(in the rows, 128 means zero)
Rotation paths and how fast each direction turns (deg/step)
Each turn is a multiple of 5 degrees from 10 to 175, or 0.
Each row of a path follows its step; steps can be skipped.
Rotation 1:
step 0: [125 127 121 123 111 129 133 130 127 112 125 131 135 136 124 127 127 124
 123 130 129 123 126 120 127 126 126 129 139 127 115 133 130]
step 1: [123 134 124 127 130 124 124 131 139 138 137 131 132 131 128 126 130 135
 134 139 129 131 130 139 121 117 129 126 123 137 130 138 138]
step 2: [135 140 132 132 139 122 126 132 128 128 126 120 115 125 127 123 129 116
 127 128 133 125 130 124 133 124 128 132 124 123 114 122 121]
step 3: [132 123 123 122 120 132 125 131 124 106 138 126 124 131 122 136 130 126
 125 128 126 137 123 130 136 135 133 129 123 134 132 134 129]
step 4: [121 139 137 131 121 129 127 137 124 134 125 134 129 121 139 130 121 136
 128 132 127 121 122 140 131 120 132 125 125 129 138 131 125]
step 5: [136 133 132 128 127 128 141 129 130 130 123 130 124 126 119 125 138 135
 124 121 141 124 133 115 127 131 126 128 122 135 123 118 125]
step 6: [119 119 129 134 132 127 126 121 124 126 134 124 130 135 115 136 129 125
 139 122 133 132 129 129 131 130 129 128 126 126 141 141 121]
step 8: [127 123 132 116 121 130 141 133 124 124 132 128 135 138 123 132 132 130
 119 132 133 126 133 122 112 123 123 130 133 126 118 128 127]
step 9: [125 127 124 136 135 122 121 132 146 134 133 127 135 136 127 124 131 126
 137 128 127 126 121 131 127 122 120 119 124 133 129 140 126]
step 11: [126 129 129 117 130 131 125 132 115 114 137 128 136 134 122 130 129 133
 124 135 125 136 117 134 129 132 133 124 121 130 119 127 127]
step 12: [122 135 138 129 122 129 126 138 141 134 122 123 129 125 138 131 130 131
 123 123 122 127 124 134 136 120 121 133 118 134 135 130 125]
step 13: [136 126 132 138 129 131 135 125 131 116 127 136 125 120 124 125 127 129
 126 126 147 128 136 123 127 129 129 125 118 124 128 118 128]
Directions:
[130 126 131 125 131 125 130 132 125 130 129 130 129 127 124 125 130 125
 128 130 128 128 127 127 126 130 130 128 129 129 126 122 124]
125
[132 128 126 126 130 126 130 131 127 127 129 126 126 130 133 127 130 125
 126 128 127 129 126 129 128 125 132 124 125 128 126 132 130]
45
[130 131 132 128 132 123 126 127 129 129 125 130 129 129 131 127 129 129
 127 127 129 127 125 132 128 131 127 131 131 129 129 132 126]
140
[124 124 127 132 129 125 125 127 127 130 131 127 129 128 129 130 129 126
 122 130 128 125 128 127 127 128 127 127 130 131 123 128 131]
40
Rotation 2:
step 0: [134 122 121 136 123 129 129 122 131 134 111 125 130 130 127 125 137 129
 125 133 119 131 127 119 131 124 129 126 139 126 127 120 129]
step 1: [136 118 122 130 122 133 123 127 127 130 123 128 129 132 125 127 122 114
 127 120 129 127 125 131 127 121 139 135 138 121 126 122 137]
step 2: [135 124 118 122 123 123 133 126 125 129 120 127 127 130 119 136 129 128
 132 139 126 131 133 133 124 118 140 124 136 133 128 128 136]
step 4: [130 134 125 120 125 126 137 134 127 136 113 119 127 129 122 125 125 126
 132 125 130 115 130 126 128 129 139 123 134 128 120 124 126]
step 5: [123 134 122 133 124 120 128 134 129 123 120 130 127 133 125 129 129 130
 124 119 128 126 138 126 124 115 134 133 142 124 125 125 120]
step 6: [125 125 124 134 126 129 144 129 126 121 116 132 123 131 127 128 120 121
 133 123 128 120 130 124 117 122 133 124 129 122 132 135 130]
step 7: [131 128 125 141 116 122 135 133 135 122 122 126 132 128 137 128 127 136
 135 129 127 122 136 124 127 120 135 125 129 132 128 118 134]
step 8: [133 122 133 132 115 131 127 135 128 117 115 127 131 131 130 133 124 128
 125 131 125 118 123 128 131 129 134 125 133 114 129 129 126]
step 9: [133 126 115 133 122 136 130 132 130 124 125 127 131 126 125 127 128 134
 116 127 123 120 140 127 130 128 143 126 129 126 127 133 137]
step 10: [139 117 125 127 118 130 128 130 136 126 116 128 125 127 127 129 131 136
 129 125 127 131 131 121 123 126 132 138 136 125 134 140 127]
step 12: [140 125 124 128 120 128 136 130 119 131 121 128 135 130 125 129 134 133
 131 121 132 134 133 131 130 127 128 130 143 118 126 121 135]
step 13: [143 129 129 127 128 126 130 119 122 122 122 123 126 125 120 138 115 125
 125 122 129 129 135 126 124 120 138 127 132 122 127 126 129]
Directions:
[126 128 127 134 126 125 128 129 127 130 129 130 129 125 124 125 130 130
 124 129 128 131 131 127 128 127 129 129 126 131 125 124 128]
160
[132 127 128 129 129 126 125 129 132 130 129 124 125 129 128 127 125 129
 131 124 131 129 127 123 126 131 131 128 126 128 127 126 130]
120
[130 128 130 126 125 126 126 128 127 124 131 124 130 128 124 129 126 131
 129 132 127 125 127 132 131 127 130 127 123 127 127 128 130]
65
[126 127 127 132 131 127 126 130 127 126 125 127 126 130 131 124 125 129
 130 128 127 127 131 128 131 126 126 124 124 126 132 127 126]
40
[131 129 130 128 126 129 129 129 128 125 128 128 122 129 126 127 135 125
 126 125 129 127 127 129 129 127 129 126 127 130 133 125 128]
0
Rotation 3:
step 1: [119 140 126 126 128 138 131 132 144 125 130 125 128 126 119 128 120 125
 118 121 129 126 125 129 128 120 126 127 137 132 112 125 126]
step 2: [122 137 122 131 122 129 132 129 143 134 129 127 134 131 129 130 125 125
 133 130 134 121 128 122 123 106 125 128 119 129 122 124 129]
step 3: [118 133 125 129 129 131 135 127 137 123 134 133 133 137 138 134 143 132
 134 124 135 125 127 126 137 117 131 128 131 124 125 116 127]
step 4: [130 135 129 121 131 129 131 123 134 131 137 138 129 128 133 126 139 134
 136 135 135 119 129 139 123 118 135 121 130 119 138 126 120]
step 5: [132 141 131 123 126 121 128 124 126 127 138 131 120 138 138 134 140 129
 119 134 127 125 137 131 117 133 134 126 129 122 134 120 130]
step 6: [130 140 131 121 127 120 116 130 128 125 129 127 126 129 123 127 131 131
 119 126 132 136 131 138 119 135 131 121 132 110 122 125 120]
step 7: [132 138 125 124 124 115 119 132 130 129 135 118 129 126 120 127 129 131
 127 121 123 128 133 120 113 129 119 137 129 117 127 130 129]
step 8: [125 128 126 129 117 123 130 136 129 125 123 116 127 121 119 127 140 139
 131 119 127 131 131 126 128 131 124 139 122 123 118 119 120]
step 9: [124 130 119 123 122 133 128 127 138 137 119 122 132 128 121 122 134 137
 140 122 124 117 130 131 132 134 128 143 128 125 133 134 121]
step 10: [121 135 127 128 123 138 134 125 130 132 127 121 119 130 128 123 133 140
 128 133 117 111 122 129 129 137 126 130 128 138 128 120 123]
step 11: [119 142 126 129 126 140 123 126 136 133 115 130 117 134 123 129 127 131
 124 142 127 122 130 134 136 131 124 121 123 125 129 130 128]
step 12: [120 143 130 134 139 136 131 128 137 129 127 133 123 136 123 128 127 130
 124 133 122 126 123 127 121 125 117 127 140 124 122 127 141]
Directions:
[129 130 123 129 127 128 128 125 128 128 131 127 130 131 128 132 129 124
 127 128 125 128 131 125 131 129 127 132 132 128 132 130 130]
160
[130 132 127 125 132 130 125 126 127 126 129 128 126 125 129 129 128 127
 125 131 128 132 128 131 125 130 126 128 127 128 124 131 133]
60
Rotation 4:
step 0: [127 134 132 132 123 123 142 126 126 134 129 138 132 142 123 132 130 121
 139 135 124 142 127 137 127 120 127 141 129 123 123 117 134]
step 2: [131 129 130 139 118 121 131 124 113 141 123 120 135 136 128 121 138 118
 132 127 132 116 118 141 129 127 124 125 130 125 123 134 126]
step 3: [137 115 139 136 128 115 124 126 131 122 121 135 134 135 130 127 132 130
 132 130 130 124 121 125 136 121 111 115 125 123 138 125 127]
step 4: [128 125 116 124 130 106 133 131 125 137 125 127 118 131 119 135 136 128
 136 123 132 132 130 128 126 118 124 114 130 119 123 124 133]
step 5: [145 126 129 128 129 116 121 133 128 125 130 131 132 136 113 120 130 125
 123 122 126 141 126 130 122 135 138 121 117 123 134 119 133]
step 6: [135 134 120 135 118 121 128 130 124 135 140 117 124 138 131 124 130 126
 131 138 134 135 114 113 124 126 136 127 131 126 129 120 118]
step 7: [125 138 139 131 112 127 131 129 134 132 127 127 139 133 127 131 126 127
 128 122 137 122 128 123 121 131 122 124 115 119 128 107 124]
step 8: [125 134 137 142 136 122 123 117 122 125 136 118 132 135 127 131 123 130
 131 127 142 131 135 126 130 118 128 122 134 113 117 125 130]
step 9: [142 134 146 126 122 126 128 127 130 126 133 138 125 140 124 135 134 123
 141 117 126 133 126 137 130 122 128 130 126 123 114 129 124]
step 10: [130 129 134 125 134 118 128 133 125 133 143 132 120 145 133 123 120 124
 142 127 136 121 130 131 138 136 133 117 131 128 137 129 127]
step 12: [129 116 130 147 136 123 125 140 123 125 131 133 136 135 131 134 134 127
 138 134 134 136 127 125 130 129 119 128 129 128 135 112 133]
step 13: [123 135 120 135 125 108 123 134 127 137 127 132 129 136 129 144 130 133
 134 116 130 135 129 126 118 115 129 134 121 131 128 127 127]
Directions:
[125 130 129 128 125 131 129 130 130 130 129 127 130 129 128 125 130 128
 126 128 129 125 122 128 130 130 129 125 129 129 132 131 124]
85
[130 129 126 126 127 128 133 128 127 128 130 127 127 124 129 129 132 124
 129 123 132 128 127 124 125 125 127 129 129 129 127 132 128]
155
[129 129 127 126 128 128 130 128 132 128 130 128 129 131 125 128 128 130
 129 125 126 134 130 132 130 124 132 127 130 129 129 131 130]
80
[127 126 128 126 124 128 129 127 132 131 131 132 125 131 132 131 126 127
 130 130 124 128 128 125 125 126 125 128 128 127 131 128 127]
115
Rotation 5:
step 1: [123 128 136 122 134 128 127 131 128 138 137 129 125 137 126 132 132 141
 133 130 128 126 124 137 127 134 131 127 143 124 128 121 122]
step 2: [143 138 138 128 128 131 128 131 119 126 120 136 128 132 134 133 132 134
 123 128 124 134 123 130 125 127 128 138 127 133 137 121 133]
step 3: [126 127 133 125 122 128 124 137 137 133 126 131 123 130 127 137 121 124
 122 123 130 121 125 125 134 141 141 132 137 129 125 124 137]
step 4: [135 118 134 129 131 134 135 134 123 132 119 123 126 128 136 125 130 120
 122 123 126 135 138 132 137 130 126 138 134 123 135 132 127]
step 5: [130 129 119 129 130 131 131 129 136 130 139 136 128 133 138 118 119 126
 124 128 122 131 131 125 122 131 134 129 140 130 124 135 138]
step 6: [129 130 129 125 135 126 123 132 124 140 126 122 129 136 133 132 127 119
 119 134 124 130 132 123 121 129 122 132 129 135 125 139 113]
step 7: [122 126 133 133 125 130 131 128 121 124 140 133 126 126 126 129 129 126
 136 129 124 136 130 126 117 130 132 141 133 133 111 125 125]
step 8: [120 131 130 123 139 136 128 129 121 123 128 124 121 140 132 128 134 128
 118 119 137 132 118 128 123 131 131 127 124 132 125 126 124]
step 9: [126 137 131 130 122 126 124 116 126 119 124 122 123 131 128 130 135 132
 124 134 130 126 128 128 131 130 130 144 137 124 119 132 137]
step 10: [118 126 131 125 131 132 129 128 135 131 120 138 118 128 133 124 136 133
 124 124 130 122 128 138 138 127 127 128 138 140 128 129 121]
step 11: [130 141 136 138 128 141 125 132 137 131 122 125 130 128 132 124 128 136
 130 135 124 135 127 132 124 127 131 133 137 119 133 130 126]
step 12: [123 130 120 123 117 132 124 133 127 147 125 135 127 130 132 136 130 136
 123 122 126 130 133 127 121 129 132 133 129 136 133 124 132]
Directions:
[128 126 128 130 128 129 129 128 130 131 125 133 130 127 128 128 128 126
 126 130 126 128 130 124 128 133 129 128 130 125 135 125 129]
40
Rotation 6:
step 0: [131 122 129 136 123 127 131 130 110 127 131 129 138 131 126 129 133 118
 133 119 126 125 133 136 118 123 143 131 119 127 142 130 133]
step 2: [131 125 131 108 138 128 127 130 120 134 117 122 132 124 121 134 123 128
 130 124 132 126 126 138 137 121 136 121 128 131 126 138 140]
step 3: [130 128 128 133 117 118 126 113 136 130 136 126 126 110 135 134 132 131
 130 123 129 128 117 128 135 125 143 128 130 132 125 122 123]
step 4: [128 128 129 132 130 141 121 143 123 135 126 128 127 124 120 147 130 129
 134 124 117 125 118 133 122 135 129 138 129 126 136 132 124]
step 5: [120 135 122 119 126 135 123 122 139 118 136 125 138 127 125 129 141 126
 120 126 132 130 122 124 133 136 125 112 124 125 140 126 131]
step 6: [139 138 139 123 129 134 128 131 113 128 133 124 136 128 137 130 119 131
 127 128 129 123 124 138 121 136 131 125 134 139 124 118 140]
step 8: [127 121 124 123 139 129 127 132 129 136 112 141 128 121 126 136 127 125
 122 120 127 127 131 134 118 131 126 124 132 130 134 108 125]
step 9: [132 136 126 130 111 131 132 122 131 124 129 122 130 133 127 121 136 135
 131 126 123 133 132 130 112 125 141 120 119 116 135 120 125]
step 10: [132 136 124 121 134 130 125 131 129 118 120 134 131 130 128 127 120 129
 125 127 133 114 127 126 113 137 128 147 118 131 124 132 134]
step 11: [127 125 132 116 132 117 130 128 134 127 127 129 119 122 130 121 140 125
 132 128 119 133 132 130 131 124 132 117 112 134 128 133 146]
step 12: [137 111 127 132 124 121 128 129 128 127 133 138 127 130 133 133 125 129
 126 115 140 127 120 139 126 122 139 141 131 130 129 118 133]
step 13: [132 128 123 135 122 134 124 128 134 129 119 118 130 118 118 135 137 133
 132 129 122 140 121 123 119 115 123 135 127 121 133 138 138]
Directions:
[127 130 129 128 127 128 128 125 130 131 123 127 127 127 122 131 127 132
 130 126 129 130 129 128 129 125 129 129 129 130 127 125 123]
70
[127 128 128 126 127 131 129 124 128 126 131 130 131 127 125 129 125 131
 132 130 132 130 132 129 124 131 126 126 128 128 127 132 129]
85
[129 133 126 129 130 132 127 129 127 126 128 123 132 130 126 126 125 129
 126 128 130 127 127 129 130 126 126 128 123 125 128 126 130]
85
